Here are some points, each followed by its number:
[-0.4 -0.5 -0.2  1.2  0.   0.7 -1.2 -1.3  0.4  0.1 -0.7  1.3] 0
[-0.7 -0.2  0.7 -0.6  0.7 -1.   0.3  1.3 -0.5 -0.3  1.6 -0.8] 1
[ 0.6  0.4 -0.1 -1.  -0.4 -1.3 -1.   0.3 -1.1  0.4  1.6 -1.3] 2
[-1.3 -0.7  0.2  1.2 -0.3  1.7  1.9  0.8  0.1 -0.5 -0.9 -1.1] 3
[ 0.7 -0.6  0.3  0.3  1.7  1.8 -1.  -0.7  1.6 -0.3 -0.8  0.6] 4
[-0.3  1.5 -0.8  0.2 -0.8  0.8  0.5 -0.9  1.6  0.6 -2.   1.2] 5
[ 0.   1.6  0.8 -0.5  0.2  1.6 -1.2 -1.8  0.7  0.2 -0.7  1.2] 6
[-0.7 -0.6  0.  -0.4 -1.6 -2.7  1.   1.  -0.3  0.4  2.4 -0.8] 7
[-1.4  0.   0.5 -0.8 -1.  -0.9  1.9  1.1 -0.1  1.4  2.  -2. ] 8
[-0.8 -0.8 -0.6  0.3 -0.2  0.2  0.2 -1.6  0.4 -0.3 -0.9  1. ] 9
[ 1.2 -0.5  3.4  0.6  0.4  1.1  1.   0.5  0.5 -1.3  0.6  0.4] 10
[-0.8  0.1 -0.8  0.3 -1.2  1.3  0.  -1.5  1.2  0.6 -1.9  1.3] 11
[-1.  -0.1  2.6  0.9 -1.5 -0.1  1.7  0.5 -0.5 -1.5  1.3  0.3] 12
[-0.3  0.2  1.1  0.5  0.6  0.7 -0.2 -0.7  0.8 -0.2  0.7  1.1] 13
New points follow, each followed by the numbers of its two nearest points above, smallest number first.
[ 0.2  0.4 -0.8  0.8 -0.5  1.6  0.8 -0.9  0.2  0.1 -0.8  1.7] 9 11
[-0.4 -0.1 -0.6 -0.6  0.6  0.6  1.8  1.1  3.   0.4 -3.2  1.2] 5 11
[ 1.7 -0.2 -0.8 -0.3  0.9  0.3 -0.1  1.5  1.4  0.3 -1.  -0.6] 4 13
[-0.3  0.2  1.7  0.2  0.5  1.4 -0.3 -0.8  1.  -1.5 -0.2  1.8] 6 13
[-0.8  0.   0.7  0.8  0.6  1.1 -0.2 -1.1  0.9  0.2 -1.   1.5] 0 13
[-0.4  0.6  2.7 -0.6  0.   0.1  0.1  0.3  0.3 -0.1  1.5 -0.8] 1 13
[ 0.9  0.3  1.4  0.3  0.8  1.4 -0.7 -0.3  1.1  0.  -0.8  1.1] 4 13
[ 0.4  0.5 -0.7 -0.3 -0.6  1.5 -1.4 -0.4  0.  -0.2 -0.6  0.7] 0 6
[-0.1 -0.5 -1.   1.2 -1.8 -0.9 -1.5 -2.5 -2.3  0.4  3.1  0.5] 0 2
[-0.3  0.7  0.3  0.6  0.6  1.6  0.9 -0.7  1.2  0.6 -1.3  1.1] 5 11
[ 0.3  0.   1.2 -1.2 -0.1  0.  -0.8  1.6 -1.3  1.   2.3 -1.6] 1 2
[ 0.1 -0.3  1.8 -0.4  0.7 -1.3 -0.3  1.3 -0.2 -0.3  1.6 -1. ] 1 2
[ 0.6  0.7 -0.8  0.3  1.5  0.9  1.2  0.7  0.7 -0.6 -2.7  0. ] 4 5
[-0.4 -0.8  0.  -0.7 -1.6 -0.5  0.1  0.8 -1.2  0.1  1.  -1.6] 1 2
[-0.6 -0.7  0.4 -0.3  1.9 -1.2  0.5  0.5 -0.4  0.4  0.5 -1.2] 1 2
[-0.9 -0.3 -0.9  0.4 -2.2 -0.9  1.  -0.8 -0.9  1.3  0.9 -0.3] 7 8
[ 0.  -0.6 -0.3 -0.3  0.7 -0.7  0.6  0.5 -0.3 -0.3  0.9 -0.7] 1 2
[ 0.3 -0.9  1.3  1.  -1.4  0.1 -0.7  0.5 -0.8 -0.5  0.5 -0.3] 12 13
[-0.9  0.3  1.3 -0.3  1.1 -1.   0.3  1.7  0.  -1.   1.3 -1. ] 1 2
[ 0.5  0.2 -0.1  0.9  0.9  1.3 -0.3  0.3  0.7  0.2 -2.7  0.2] 4 5
[ 1.1  0.5  0.5  0.   2.7  1.3 -0.4  0.2  1.2 -1.4 -1.7  0.4] 4 13
[-0.9  0.2  0.3  1.5 -1.2  1.1  0.6  0.1  0.1 -0.8  0.6 -0.7] 3 13
[-0.4  0.   1.1 -0.3  0.2 -0.7 -0.8  2.2 -0.2 -0.4  1.  -1.4] 1 2
